0: [-0.7  -0.76  1.49 -0.69 -0.37  0.47 -1.17  2.25 -0.39 -1.08  0.04  0.11
  0.26 -1.08  1.99 -0.67 -0.77 -1.32  2.4 ]
1: [-0.59 -0.69  0.02 -0.03 -0.17  0.85 -0.44  0.65 -0.53 -0.05  0.09  0.67
  0.56 -0.35  0.5  -0.53 -0.07 -0.34  0.44]
2: [ 0.09  0.84 -0.62  5.23 -0.77  0.03 -0.9   0.17 -0.46 -0.56 -0.04 -0.38
  0.67 -1.2  -0.3  -1.12  0.98 -1.22 -0.44]
3: [-0.25 -0.1  -0.78  0.33 -0.05 -0.05 -0.55  0.05  0.95  0.13  0.49 -0.1
 -0.32  0.28 -0.2   0.6   0.29 -0.5  -0.22]
4: [-0.26 -0.03 -0.77 -0.09 -0.3   0.12 -0.59  0.37 -0.38  0.22 -0.04  0.
 -0.26  0.78 -0.64  0.    1.76  0.13 -0.03]
5: [ 2.44 -0.81 -0.94 -0.79 -0.68  0.73 -0.73  0.27  2.26 -0.39 -0.79 -0.31
 -0.64 -0.52  3.64 -0.62 -0.54 -1.   -0.57]
6: [ 0.31  1.57 -0.6  -0.21 -0.04 -0.3  -0.4   0.12 -0.54 -0.18  0.03  0.61
 -0.46  0.2  -0.58  0.13  1.43 -0.48 -0.62]
7: [-0.34 -0.37 -0.41  0.1  -0.25  0.02 -0.12  0.08  1.25 -0.39  0.35  0.08
 -0.26 -0.14 -0.38 -0.21  0.7   0.81 -0.52]
8: [ 0.13 -0.44 -0.53 -0.18 -0.07  0.46  0.   -0.27 -0.8   0.88 -0.54  0.07
  1.34 -0.36 -0.14 -0.59 -0.2  -0.2   1.42]
9: [ 1.7  -0.53 -0.89 -0.65 -0.88 -0.71 -0.61 -0.71 -1.08 -0.09  0.52  0.32
 -0.83  5.62 -0.87 -0.49  0.   -0.62  0.8 ]
10: [ 0.25  0.77 -0.32  0.25 -0.24 -0.55  0.11  0.38 -0.13 -0.16 -0.53 -0.09
  0.44 -0.13 -0.91  0.79  0.97 -0.3  -0.6 ]
11: [-0.64  0.56 -0.35 -0.14  0.05 -0.49  1.96 -0.02 -0.78  1.05 -0.62 -0.35
  0.08 -0.47 -0.95 -0.18  1.85  0.01 -0.58]
12: [ 1.27 -0.14 -0.45  0.19 -0.42 -0.13  0.27  0.05 -0.11  0.07 -0.5  -0.3
  0.08  0.04 -0.78  0.04  0.84  0.47 -0.49]
13: [-0.58 -0.96 -0.73 -0.88 -0.88  0.27 -0.77  0.21  1.43 -0.75  0.1  -0.16
  3.04 -1.14 -0.48 -0.56  2.63 -1.19  1.39]
14: [-0.52  0.26  0.18 -0.46  0.18 -0.74  0.15 -0.48 -0.1  -0.18  0.95 -0.3
 -0.46  0.97  0.19  1.59 -0.5  -0.62 -0.1 ]
15: [ 0.2   0.11  0.24 -0.4   2.62 -0.83 -0.25 -0.52 -0.32 -0.61  0.61 -0.49
 -0.71  0.97 -0.48  0.55  0.17 -0.53 -0.34]
16: [ 0.27 -0.21  0.85 -0.26  1.56 -0.75 -0.25 -0.53 -0.05 -0.56  0.2  -0.62
 -0.75  1.31 -0.31  0.8  -0.29 -0.41  0.  ]
17: [-0.01 -0.32 -0.52 -0.02 -0.66  0.09 -0.21 -0.19 -0.9   0.35  0.02  0.53
  0.27  0.22  0.33  0.44  0.33 -0.12  0.38]
18: [ 0.29  0.13 -0.16  0.87 -1.13  0.    0.19  0.4  -1.22 -1.2   1.21  0.71
 -0.24 -1.4  -1.1   0.05  1.45  2.18 -1.04]
19: [-0.81  2.3   0.   -0.41 -0.11 -0.71  1.48 -0.39 -0.73  0.3  -0.89  0.53
  0.31 -1.01 -1.    0.27  1.86 -0.24 -0.77]
20: [-0.67  2.21 -0.44 -0.22  0.11 -0.47  1.45  0.26 -0.72  0.34 -1.13  0.02
 -0.06 -1.02 -1.15 -0.22  1.79  0.59 -0.68]
21: [-0.78  0.87 -0.33 -0.19  0.21 -0.66  3.05  0.   -0.91  1.45 -1.09 -0.32
  0.07 -0.87 -1.09 -0.39  1.54  0.18 -0.74]
22: [-0.21 -0.45 -0.11  0.28 -0.01 -0.41  3.9  -0.1  -0.18  0.87 -0.8  -0.46
 -0.32 -0.71 -0.73 -0.2   0.37  0.   -0.74]
23: [ 0.05 -0.49 -0.36  0.2  -0.63  0.11  0.4  -0.2  -0.68  0.46  0.09  0.5
  0.02  0.25  0.46  0.11 -0.27 -0.41  0.39]
24: [-0.6  -0.46 -0.05  1.25 -0.6  -0.24  0.33 -0.38  0.47  0.13  1.12 -0.43
 -0.29 -0.59 -0.08 -0.06  0.09  1.2  -0.8 ]
25: [-0.81 -0.44 -0.62  0.93 -0.37 -0.12  0.26 -0.39 -0.58  0.63  2.19 -0.24
 -0.07 -0.87 -0.29 -0.16  0.04  0.93 -0.03]
26: [-0.7  -0.37 -0.53 -0.14 -0.65  0.77 -0.54 -0.26  0.59  0.3   1.7  -0.04
  0.03 -0.02 -0.24 -0.12 -0.29 -0.59  1.11]
27: [-0.54 -0.51 -0.57  0.06 -0.06 -0.21  0.47  0.03 -0.04  0.67  0.21  0.97
 -0.44  0.35 -0.53 -0.06  0.13  0.22 -0.16]
28: [-0.25 -0.4  -0.65 -0.19 -0.54  0.89 -0.45 -0.15  0.37  0.37 -0.64  0.49
  0.55  0.11 -0.8  -0.16  0.07  0.04  1.33]
29: [ 0.41 -0.27  0.22 -0.44  1.48 -0.66 -0.65  1.86  0.46 -0.77 -0.3  -0.35
 -0.44 -0.36  0.48 -0.32  0.13 -0.33 -0.13]
30: [-0.35  0.42  0.53 -0.52  0.5  -0.08 -0.72  1.6  -0.7  -0.83  1.58 -0.31
 -0.53 -0.55  0.87 -0.05  0.77 -0.83 -0.81]
31: [ 0.23  2.6  -1.01  3.87 -0.92 -0.97 -0.9  -0.44 -0.85 -0.49 -0.96 -0.2
  0.1  -0.65 -1.01  0.99  1.88 -0.6  -0.67]
32: [ 0.38  3.11 -0.35 -1.11 -0.59 -0.92 -0.76 -0.54 -0.34 -0.77  0.26 -0.4
 -0.27  1.17  0.53  1.3   0.39 -1.   -0.1 ]
33: [-0.44  1.96 -0.04  0.25 -0.24 -0.38  0.25 -0.36  0.14  0.02 -0.65 -0.45
  0.54 -0.84 -0.7  -0.24  2.11 -0.33 -0.59]
34: [-0.6   0.65 -0.33 -0.54 -0.69 -0.06 -0.64 -0.39  0.71  0.33 -0.25 -0.41
  0.22 -0.14  1.12  0.45  0.95 -0.59  0.2 ]
35: [-0.65 -0.6  -0.31  0.1   0.59 -0.45  0.16 -0.06 -0.35 -0.63 -0.28 -0.58
  2.84  0.01 -0.44 -0.5   0.36  1.2  -0.43]
36: [ 1.18  0.29 -0.59 -0.19  0.76 -0.71 -0.3  -0.17 -0.3  -0.35 -0.67  1.38
  1.1   0.34 -0.69 -0.73  0.31 -0.14 -0.51]
37: [ 0.14 -0.76 -0.39 -0.01  2.46 -0.6   0.73 -0.38 -0.14 -0.13 -0.12  0.18
  1.18  0.02 -0.67 -0.41  0.24 -0.97 -0.38]
38: [ 1.2  -0.14  0.43 -0.84  0.53 -1.    1.56 -0.57 -0.62  0.63 -0.33 -0.61
 -0.94  0.46  0.59  0.77 -0.49 -0.7   0.07]
39: [-0.78 -0.65 -0.73  0.02 -0.28  0.41  0.63 -0.22 -0.43  0.51 -0.99  0.97
 -0.46 -1.22 -1.03 -0.64  0.41  4.99 -0.52]
40: [-0.17  0.66 -0.02  1.57 -0.07 -0.23  1.18 -0.02 -1.07  0.79 -0.77 -0.42
 -0.95 -0.91 -0.95 -0.18  1.47  0.9  -0.82]
41: [-0.59  0.07  0.07  1.18 -0.66 -0.24  1.57  0.05  0.02  0.32 -0.53 -0.45
 -0.85 -0.81 -0.87 -0.53  1.65  1.49 -0.89]
42: [-0.36 -0.11  0.01 -0.75 -0.32 -1.07 -0.06  1.94 -0.75 -0.19 -0.81  4.77
 -0.33 -1.15 -0.56 -0.31  1.1  -0.69 -0.34]
43: [-0.64  1.38  0.14 -0.85  1.47 -1.12 -0.66 -0.68 -0.79 -0.78  0.02 -0.68
  0.99 -0.05 -0.02  1.51  2.   -0.88 -0.38]
44: [-1.16 -1.15 -0.99 -0.03 -0.47  0.94 -0.57 -0.27 -1.11 -0.77 -0.97  1.93
 -0.1  -1.28 -1.02 -1.08  0.57  7.83 -0.29]
45: [-0.24 -0.35 -0.47 -0.4   0.38 -0.15  0.21  0.25  0.39  0.24 -0.28  1.24
 -0.58  0.2  -0.3   0.9  -0.21 -0.81 -0.01]
46: [-0.73 -1.14 -0.97 -0.7   0.31 -1.09  9.89  0.09 -0.5   4.13 -1.24 -0.2
 -1.28 -1.34 -1.27 -1.12 -0.65 -1.1  -1.11]
47: [-0.91  1.38  0.18  0.18 -0.18 -0.75  1.45 -0.02 -0.5   0.41 -0.59 -0.72
 -0.05 -1.05 -1.09 -0.01  3.13  0.3  -1.17]
48: [ 1.17  0.28  0.93 -0.18  0.39 -0.94  0.28 -0.53 -0.53 -0.55 -0.57 -0.52
 -0.93  0.45  0.48  0.85 -0.32  0.19  0.05]
49: [-0.3  -0.58  0.02  1.25 -0.37 -0.51  1.14 -0.31  0.99 -0.06 -0.58 -0.73
 -0.99 -0.83 -0.94 -0.55  0.17  3.65 -0.47]
50: [ 2.28 -0.95 -0.78 -0.48 -0.71  0.66  0.53 -0.17  1.99  0.31 -0.54 -0.88
 -1.06 -1.02  3.57 -0.81 -0.76 -0.41 -0.75]
51: [-0.93 -0.55  0.83 -0.04  0.43  0.66 -0.47  1.42 -0.69 -0.35  2.59 -0.74
 -0.45 -0.87  1.17 -0.65 -0.37 -0.53 -0.47]
52: [-0.84 -0.61 -0.27  0.31 -0.64  0.07 -0.01  0.08  1.38 -0.54  1.    0.05
 -0.58 -0.82 -0.17 -0.13  1.    1.32 -0.59]
53: [-0.63 -0.75 -0.66 -0.34 -0.49  0.5  -0.35 -0.08  0.07 -0.21  0.49  3.69
 -0.45 -0.11 -0.55 -0.33  0.63  0.01 -0.45]
54: [-0.33  0.88 -0.19  0.06  0.47 -0.65  1.34  0.09 -0.37  0.29 -0.93  1.25
 -0.62 -0.69 -0.94 -0.48  1.17  0.49 -0.82]
55: [ 0.94  0.03 -0.39 -0.76 -0.54 -0.43 -0.52 -0.42 -0.1  -0.37 -0.37  0.61
  0.25  1.3   1.05  0.19 -0.34 -0.49  0.35]
56: [ 1.34 -0.07 -0.48  0.28 -0.14 -0.26 -0.07 -0.1  -0.17  0.22 -0.37  0.15
 -0.12  0.44 -0.75 -0.37  0.35  0.69 -0.57]
57: [ 6.19 -0.02 -0.46 -0.41 -0.65 -0.69 -0.43 -0.43 -0.86 -0.13 -0.8  -0.24
 -0.41  0.93 -0.41 -0.46 -0.51  0.14 -0.35]
58: [ 0.83 -0.02 -0.42  0.46 -0.1  -0.52  0.19 -0.22 -0.52  0.42  1.   -0.37
 -0.38  0.37 -0.47 -0.04 -0.02  0.42 -0.59]
59: [-0.41 -0.49  0.71 -0.5  -0.45  0.18 -0.96  1.42 -0.09 -0.78  0.19  0.05
  0.21  0.03  1.08 -0.46 -0.09 -0.99  1.36]
60: [ 0.48  0.55 -0.85 -0.6  -0.73 -0.19 -0.39  0.32  0.4  -0.36  1.05  0.17
  0.33  1.07 -0.05 -0.16  0.5  -0.77 -0.76]
61: [ 1.48  0.06 -0.83 -0.42 -0.28 -0.23 -0.63 -0.26 -0.06 -0.69 -1.04 -0.1
  1.41  0.73 -1.04 -0.67 -0.07  2.59  0.04]
62: [ 2.04 -0.79 -1.08 -0.79 -0.74 -0.72  6.4  -0.42  0.22  2.78 -1.16 -0.85
 -0.88 -0.51 -0.22 -0.93 -0.72 -0.88 -0.74]
63: [ 3.53  2.32 -0.76 -0.18 -0.47 -0.29 -0.51 -0.49 -0.46 -0.17 -1.28 -0.55
 -0.6   0.09 -0.25 -0.41 -0.38  1.36 -0.48]
64: [ 0.82  0.16 -0.44  0.   -0.32 -0.03  0.25 -0.1   0.23  0.36 -0.61 -0.39
  0.06 -0.57 -0.71  0.02  1.54  0.1  -0.38]
65: [-0.2  -0.52 -0.1   0.59 -0.75 -0.18  0.85 -0.27  3.69  0.08 -0.72 -0.45
 -0.88 -0.88 -0.57 -0.26  0.23  0.56 -0.21]
66: [-1.05  0.72  0.12  0.38 -0.82 -0.14  0.67 -0.1  -0.3   0.35 -0.01 -0.54
  0.23 -0.77 -0.95  0.21  2.75  0.27 -1.02]
67: [ 1.18 -0.49  0.02  0.35 -0.64 -0.06 -0.19 -0.07  0.38  0.02  0.36 -0.35
 -0.12  0.18 -0.6  -0.02  0.16  0.33 -0.45]
68: [-0.55 -0.54 -0.3   0.43 -0.73  1.23  0.25 -0.02 -0.08  1.22  0.85 -0.12
 -0.04 -0.8  -0.3  -0.22  0.05 -0.14 -0.18]
69: [ 0.02 -0.06  0.19 -0.55  2.53 -0.4  -0.31 -0.52 -0.42 -0.13  0.87 -0.2
 -0.62  0.85 -0.3   0.44 -0.61 -0.86  0.06]
70: [ 0.2  -0.14  0.   -0.58 -0.61 -0.22 -0.23 -0.45 -0.3   0.04  0.45 -0.5
 -0.17  1.51  1.28  0.82 -0.77 -0.61  0.28]
71: [-0.79 -0.25  0.06  0.49 -0.49  0.11  1.12 -0.08 -0.44  1.03 -0.56 -0.31
 -0.01 -0.48 -0.24 -0.21 -0.54  0.9   0.71]
72: [ 0.63 -0.45 -0.12 -0.34 -0.8   0.32 -0.48 -0.21 -0.04  0.12 -0.16  0.06
  0.43  1.17  0.02 -0.05 -0.56  0.02  0.44]
73: [-0.4  -0.29 -0.31 -0.19 -0.69  0.71 -0.4  -0.07  2.02  0.18 -0.52  0.13
  0.81  0.01  0.17 -0.43 -0.75 -0.18  0.2 ]
74: [ 0.01 -0.33 -0.28 -0.12 -0.84  0.17 -0.56 -0.24  1.36  0.16 -0.37  0.71
  0.26  0.37  0.19 -0.23 -0.6  -0.11  0.44]
75: [ 0.41 -0.49 -0.57 -0.15 -0.79  0.2  -0.79 -0.17 -0.9  -0.05  0.06  1.14
  0.26  0.94  1.1  -0.01 -0.7  -0.53  1.05]

[-0.2   0.02 -0.99 -0.37  0.27 -0.38 -0.44  0.25  0.42 -0.34 -0.6   4.55
 -0.22 -0.61 -1.07 -0.71  0.26  1.11 -0.94] 53 42 36
[ 0.78 -0.34  0.68 -1.03  0.18  0.19 -0.9   1.3  -0.61 -1.07 -0.58  0.2
 -0.36  0.29  0.65  0.29 -0.94 -0.52  1.79] 59 75 55
[-0.79  0.05 -0.55 -0.9  -0.95  0.1  -0.79 -0.59  1.84  0.61  0.08 -0.6
  0.54  0.08  2.38  0.72 -0.8  -0.82  0.39] 34 73 74
[ 1.87 -0.5  -0.6  -1.14 -0.91 -0.6  -0.44 -0.5   0.45 -0.38 -0.49  0.67
 -0.41  1.96  0.96  1.02 -0.75 -0.82  0.6 ] 55 70 72
[ 0.73  0.29 -0.73  3.18 -0.9  -0.49 -0.84 -0.37  0.14 -0.18 -0.54  0.6
  0.27 -0.21 -0.31 -0.77  0.39 -0.67  0.4 ] 2 56 67
[ 0.11 -0.16 -0.13 -0.21 -0.25 -0.04 -0.49  0.05 -0.68 -0.17 -0.28  0.07
  0.12  0.71  0.42  0.57  0.12 -0.3   0.56] 17 23 72
[-0.48  0.56 -0.84 -0.21 -0.46 -0.69  0.24 -0.35 -0.57 -0.01 -0.25  1.7
 -0.5  -0.75 -0.26 -0.4   0.3   3.41 -0.44] 39 18 54
[ 0.6   0.01  0.21 -1.19 -0.63 -0.89 -0.62 -0.78 -0.89 -0.75  0.6  -0.6
 -0.35  3.03  2.22  1.58 -0.98 -0.92  0.34] 70 55 14
[-1.23 -0.81  3.74  2.47 -0.59  3.67  0.21 -0.63 -0.77 -0.25 -0.02 -1.16
 -0.76 -1.19 -0.12 -1.   -0.79  0.28 -1.06] 68 24 71
[-0.78 -0.54  0.48  1.63  1.08 -0.1  -0.15 -0.21 -0.65 -0.48 -0.32 -0.69
  1.33 -0.4  -0.18 -0.65  0.07  0.94 -0.37] 35 24 71
[ 1.97  0.21 -0.23 -0.88 -0.28 -1.03  0.11 -0.52 -0.33 -0.28  0.44  1.3
 -0.83  1.14 -0.16  0.43 -0.75 -0.64  0.35] 55 48 72
[-0.25 -0.86 -0.43 -0.1   1.38 -0.1   0.14 -0.37 -0.31 -0.02 -0.13 -0.03
  1.29 -0.21 -0.82 -0.67 -0.15 -0.22  1.87] 8 28 37
[-0.71 -0.51 -0.57  0.3   0.06  0.3   1.44 -0.28 -0.44  1.28  0.24 -0.09
 -0.29 -0.52 -0.24 -0.34 -0.32  0.36  0.33] 71 68 27
[ 1.08 -0.01  0.15 -0.38  1.28 -0.97 -0.21 -0.4   0.   -0.71 -0.03 -0.38
 -0.61  1.68 -0.29  0.1  -0.28 -0.37  0.35] 16 15 48
[-0.41  2.35 -1.21 -0.64 -0.76  0.87 -0.7   0.77 -1.03  1.22  0.    2.36
 -0.69 -0.45 -0.97 -0.67  0.72  0.46 -1.22] 6 54 53
[-0.44  0.14 -0.53 -0.24 -0.98  1.97 -0.72 -0.28 -0.53  0.44  0.6  -0.36
  0.6  -0.64  2.01 -0.14 -0.48 -0.92  0.49] 1 23 68
[-0.39  8.68 -1.13 -1.14 -1.04 -0.41 -0.93 -0.47 -1.21 -0.48 -1.13 -0.71
  1.81 -0.09 -0.22 -0.37  1.4  -1.14 -1.04] 32 33 19
[ 0.73 -0.63 -0.37 -0.44 -0.77  0.   -0.87 -0.19  0.83 -0.16 -0.06  1.21
  0.24  0.48  0.34 -0.44 -0.64 -0.39  1.14] 74 72 75
[ 7.97  0.06 -0.17 -0.46 -1.2  -0.08 -1.33 -0.68 -1.33 -1.2  -0.2  -0.48
 -0.17 -1.15  0.22  1.47 -0.15 -0.72 -0.41] 57 63 12
[-0.91 -0.18 -0.38 -0.65 -0.95  0.67 -0.81 -0.45  0.77  0.35  0.79 -0.31
  0.9  -0.1   0.01  0.38 -0.59 -0.84  2.3 ] 26 28 74
[-1.01 -0.5  -0.49  0.24 -0.48  0.12  0.71  0.09 -0.27  5.17 -0.32  0.51
 -0.64 -0.76 -0.92 -0.45  0.02 -0.21 -0.8 ] 68 71 27
[-1.44 -1.32 -1.28 -1.32 -1.31 -1.28 -1.38 -1.15  9.9  -1.36 -1.33 -1.26
 -1.33 -1.44 -1.14 -1.4  -1.31 -1.5  -1.24] 65 73 74
[ 2.7  -0.73 -0.61 -0.84 -0.66 -0.11 -0.92  0.24 -1.24  1.31 -0.02 -0.04
  3.15 -1.2  -0.39 -0.19 -0.79 -1.37  1.72] 8 72 75
[ 2.25 -0.45  0.25  0.47 -0.5  -0.3  -0.84 -0.02  0.08 -0.38  0.23 -0.35
 -0.35  0.65 -0.68 -0.01  0.08  0.27 -0.4 ] 67 56 12
[-0.3  -1.04 -0.93  0.1  -0.81  0.35 -0.32 -0.81  4.42 -0.14 -0.42 -0.86
 -0.05 -1.04 -1.06 -0.2   4.82 -0.65 -1.04] 65 13 52
[ 0.72 -0.11  1.04 -1.16  2.19 -1.26 -0.71 -0.7   0.36 -1.22 -0.47 -0.65
 -1.19  2.56 -0.2   2.55 -0.86 -0.79 -0.09] 16 15 69
[ 2.02  0.22 -0.32 -0.74 -0.04 -1.13  0.5  -0.46 -0.45 -0.07 -0.39  1.72
 -0.9   1.1   0.03  0.03 -0.57 -0.39 -0.16] 55 56 36
[-0.98  0.56  0.21  0.37 -0.43 -0.52  0.84 -0.06 -0.7   0.29 -0.12 -0.61
  0.59 -0.63 -0.92  0.06  2.69  0.29 -0.93] 66 47 11
[-1.17 -1.05  1.41  4.14  2.   -0.34  0.99  0.56 -0.24  1.52 -1.2  -0.94
 -0.98 -1.12 -0.71 -1.24 -0.33 -0.54 -0.78] 40 41 71
[-0.42 -0.63 -0.79 -0.65 -0.53  1.63  0.83 -0.5  -0.82  3.04 -0.82 -0.35
  0.36 -0.3   0.99 -0.69 -0.93 -0.77  1.35] 8 71 23
[-0.43 -0.19 -0.45 -0.95 -1.07  0.54 -0.74 -0.66 -0.49 -0.37  0.72 -0.33
  0.51  1.07  1.85  1.6  -0.7  -1.01  1.1 ] 70 75 55
[ 0.44  0.92 -0.06 -0.66  2.02 -1.16 -0.07 -0.54 -0.58 -0.56  0.15 -0.04
 -1.03  0.53  0.11  0.84  0.27 -0.43 -0.17] 15 69 16
[ 0.07 -0.37  0.98  0.56  1.54 -0.37 -0.47 -0.71 -0.76 -0.65  0.35 -0.77
 -0.58  1.32 -0.1   0.55 -0.6   0.07 -0.07] 16 15 69
[ 2.25 -0.23  0.28 -1.12 -0.15 -1.07 -0.85 -0.81 -1.01 -0.74  0.23 -0.06
 -1.06  4.19  0.46  0.37 -0.96 -0.84  1.14] 9 55 70
[-0.62  0.61  0.33 -1.05  0.18 -1.03 -1.01 -0.79  0.31 -0.9   1.72 -0.33
 -0.66  1.94  0.68  2.63 -1.06 -1.07  0.11] 14 70 16
[-0.46  0.04 -0.57  0.49  0.18  0.37  1.13 -0.05 -0.77  1.68 -0.19 -0.27
  0.11 -0.53 -0.74 -0.58  1.22 -0.24 -0.81] 11 40 68
[ 1.26  0.13 -0.36  0.58 -0.13 -0.17 -0.43 -0.23  0.19 -0.1  -0.68  0.29
 -0.11  0.69 -0.67 -0.47 -0.22  0.95 -0.52] 56 12 67
[-0.66 -0.36 -0.64 -0.43 -0.6   1.89 -0.6   2.62 -0.77 -0.03 -0.02  1.35
  0.09 -0.93  0.94 -0.57 -0.63 -1.11  0.45] 1 59 0
[-0.64 -0.64  0.41  0.71 -0.12  0.04  2.94 -0.16 -0.15  0.03 -0.42 -0.4
  0.29 -0.65 -0.64 -0.66  0.04  0.49 -0.46] 22 71 41
[ 1.43  0.43 -0.67 -0.39 -0.17 -1.12  1.45 -0.22 -0.3   0.33 -0.66  3.05
 -0.97 -0.72 -1.19 -1.09  0.12  1.67 -0.98] 54 56 36
[-1.05 -1.11  3.28  0.4   0.29  1.07 -1.17  5.31 -0.26 -1.14 -0.91 -0.88
  0.15 -1.3   0.74 -1.08 -0.57 -1.28 -0.47] 0 59 29
[-1.39 -1.24  3.33  3.61 -0.67  0.03  0.89 -0.58 -1.18 -0.54  0.98 -1.19
 -1.22 -1.34 -0.88 -1.12 -0.3   4.11 -1.32] 49 24 41
[ 1.92 -0.38 -0.24 -1.15  0.37 -1.   -0.44 -0.54  0.57 -0.72 -0.52  0.64
 -0.98  2.23  0.42  0.83 -0.75 -0.8   0.54] 55 70 16
[ 2.11 -0.69 -0.79 -1.16 -0.85 -0.86 -0.31 -0.45  1.13 -0.46 -0.73  1.42
 -0.93  1.86  0.67  1.05 -0.68 -0.78  0.45] 55 72 70
[-1.04 -0.91  0.34  0.63  1.03  0.2   0.4   6.15 -0.08 -0.17 -1.06  0.17
 -0.47 -1.24 -0.73 -1.19 -0.55 -0.87 -0.6 ] 29 30 59
[ 0.09 -0.43  4.56 -1.1   0.39 -0.49 -0.82  1.42 -1.   -1.2  -0.34 -0.18
 -0.32 -1.18  1.12 -0.17 -0.73 -0.91  1.28] 0 59 29
[-1.21 -0.81 -0.63 -0.06 -0.74 -0.5   0.04 -0.12 -0.5  -0.55  0.45  6.64
 -1.16 -1.32 -1.13 -0.99 -0.29  4.13 -1.25] 53 39 42
[-0.7  -0.96 -0.52 -1.33 -0.76 -1.2  -0.84  0.81 -1.07 -1.29 -1.19  9.9
 -0.84 -1.4  -1.34 -1.2  -0.81 -0.77  1.91] 42 53 45
[ 0.52 -0.43  0.83 -0.65  1.98 -0.86 -0.77  3.04 -0.45 -1.12 -0.18 -0.82
 -0.49 -0.88  1.29 -0.12 -0.21 -0.68 -0.01] 29 30 59
[-0.17  1.28  0.28 -0.63 -0.12 -0.69  0.53 -0.2  -0.41 -0.17 -0.51 -0.28
 -0.41  0.41 -0.56  0.72  0.65 -0.02  0.28] 10 6 48
[-0.77 -0.56 -0.76 -0.46  0.86  0.06 -1.13 -0.56  1.37 -1.12  2.14  3.47
 -1.   -0.68 -0.64 -0.51 -0.48  1.72 -0.96] 53 52 7
[ 1.95 -0.32  0.38 -0.09 -0.18  0.39 -0.8   0.94 -0.42 -0.82  1.14 -0.59
 -0.48 -0.48  0.45 -0.49 -0.01 -0.11 -0.45] 67 58 30
[-1.22 -0.95  0.1  -0.62 -0.1   3.97 -1.25  2.31 -0.74 -1.26  3.59 -0.95
 -0.58 -1.26  2.25 -0.75 -0.58 -1.47 -0.48] 51 30 59
[-0.11  0.15  0.53 -1.2  -0.5  -1.07 -0.72 -0.93 -1.   -0.98  3.81 -0.62
 -0.94  1.35  0.57  3.68 -1.06 -1.2   0.24] 14 70 16
[-1.   -0.38 -0.72 -0.64 -0.83  1.32 -0.79 -0.27  0.31  0.49  2.03 -0.08
  0.2   0.23 -0.06 -0.16 -0.84 -0.96  2.17] 26 28 68
[-0.01  0.33 -0.84  0.   -0.51  0.26  0.02  0.28 -0.45  0.6   0.04  0.14
 -0.11  0.24 -0.51 -0.51  1.57 -0.19 -0.35] 4 64 6
[-0.47 -0.24 -0.71  0.27 -0.25  0.73 -0.5   0.1  -0.07  0.43  0.1  -0.17
  0.27  0.22 -0.6  -0.03  0.96  0.11 -0.16] 4 3 17
[-0.79 -0.62  5.89 -1.17 -0.07 -0.07 -0.95  0.32 -1.27 -1.21  0.22 -0.03
 -0.29 -1.09  1.96 -0.12 -1.03 -1.33  1.65] 0 59 51
[-0.66 -0.61 -0.7   0.9  -0.07  1.9   0.11 -0.1  -0.73  0.84 -0.88 -0.45
  1.93 -0.35 -0.63 -0.45 -0.14 -0.17  0.25] 8 28 68
[-0.84 -0.58  1.83 -0.39  0.35  0.76 -0.94  1.25 -0.42 -0.94  1.7  -0.88
  0.48 -0.91  1.55 -0.81 -0.72 -0.99  0.5 ] 51 59 0
[ 1.2  -0.69 -0.06 -0.6  -0.2   0.4  -0.77 -0.44  1.05 -0.23 -0.35  0.09
  0.28  1.41 -0.01 -0.07 -0.42 -0.56 -0.03] 72 55 74
[-0.14  0.3  -0.66 -1.05 -0.52 -0.56 -0.5  -0.68 -0.28 -0.25 -0.18 -0.45
 -0.66  1.66  3.57  2.32 -0.76 -0.78 -0.39] 70 55 14
[-0.54 -0.65  0.19  1.6   1.19  0.15 -0.3  -0.37 -0.03 -0.11  0.77 -0.68
 -0.63 -0.46  0.42 -0.51 -0.33  0.55 -0.24] 24 25 58
[-0.16 -0.01 -0.27 -0.32 -0.28 -0.38  0.13 -0.51  0.21  0.01 -0.29 -0.46
 -0.39  0.73  1.98  1.15 -0.23 -0.42 -0.49] 70 34 14
[-0.72 -0.2  -0.44  0.59  0.71 -0.11  2.32  0.35 -0.93  1.42 -0.75  1.53
 -0.52 -1.25 -1.11 -1.    0.47  0.4  -0.77] 54 21 11
[ 0.5  -0.28 -0.75 -1.02 -0.82 -0.48 -0.17 -0.2  -0.7  -0.63  1.46  0.13
 -0.05  2.11  0.47  1.39 -0.62 -0.91  0.57] 70 14 55
[-0.61 -0.95 -0.35  1.14  0.02  0.42 -0.31 -0.29 -0.38 -0.37 -0.59  1.66
  0.4  -1.08 -0.77 -0.47 -0.19  3.36 -0.63] 39 49 18
[-0.42 -0.66 -0.51  0.16  0.59 -0.07 -0.33  0.15 -0.84 -0.45 -0.66  3.67
  0.6  -0.77 -0.74 -0.72  0.05  1.58 -0.64] 53 36 42
[ 3.2  -0.54 -0.55  0.06  0.36 -0.4  -0.76 -0.39  2.48 -0.34  0.33 -0.38
 -0.39 -0.18 -0.76 -0.75  0.08 -0.52 -0.54] 67 56 12
[-0.58 -0.67 -0.65 -0.21 -0.37  0.77  1.22 -0.42 -0.63  2.02 -0.54  1.03
 -0.19 -0.67  0.2  -0.86 -0.42  0.61  0.37] 71 27 68
[-0.62 -0.09 -0.72 -0.02 -0.36  0.41  0.4   0.06 -0.62  1.39 -0.28  0.24
 -0.67 -0.77 -1.02 -1.19 -0.02  2.57  1.31] 71 39 27
[ 0.09  0.31  0.1  -0.12  0.24  0.06  0.05  1.19 -0.29  0.15  0.49 -0.53
 -0.32 -0.59  0.17 -0.49  0.67 -0.42 -0.75] 30 29 64
[ 4.14 -0.03 -0.17 -0.71  0.89 -0.87 -0.62 -0.57 -0.84 -0.53 -0.41 -0.34
 -0.73  1.77 -0.29  0.39 -0.65 -0.25 -0.17] 57 48 63
[ 0.16  0.51  0.33 -0.65  0.13 -0.76 -0.54 -0.45 -0.91 -0.73  0.56  0.11
 -0.16  1.    0.33  1.97 -0.65 -0.49  0.24] 14 70 16
[ 0.08 -0.91 -0.58  0.   -0.16  0.85 -0.67 -0.33 -0.58 -0.48 -0.77  1.16
 -0.15 -0.6  -0.62 -0.72  0.25  4.63 -0.39] 39 44 61
[ 1.23 -0.41 -0.15 -0.49  0.61  0.34 -0.58 -0.49 -0.21 -0.1  -0.47  0.19
  0.61  0.79 -0.46  0.29 -0.25 -0.53  0.06] 72 55 56
[-0.83 -0.83  0.83 -0.67  0.73  1.17 -1.12  2.5  -0.42 -1.23  3.31 -0.93
 -0.54 -0.97  1.71 -0.52 -0.21 -1.24 -0.74] 51 30 59
[-1.34 -1.28 -0.71  0.6  -0.17 -0.25  9.55  0.29 -1.35  5.01 -1.01 -0.69
 -1.27 -1.41 -1.26 -1.36 -0.81 -1.27 -1.28] 46 62 22
[-1.11 -0.22 -1.   -1.14  0.47 -1.17 -0.99 -0.85  9.9  -1.23 -1.27 -0.52
  0.65 -0.85 -1.17 -1.3  -0.33 -1.23 -1.1 ] 65 73 74
[ 2.    0.28  1.15 -1.13  0.55 -1.1  -0.73 -0.71 -0.73 -0.96 -0.32 -0.54
 -0.91  1.32  1.41  1.34 -0.96 -0.66  0.7 ] 48 70 16
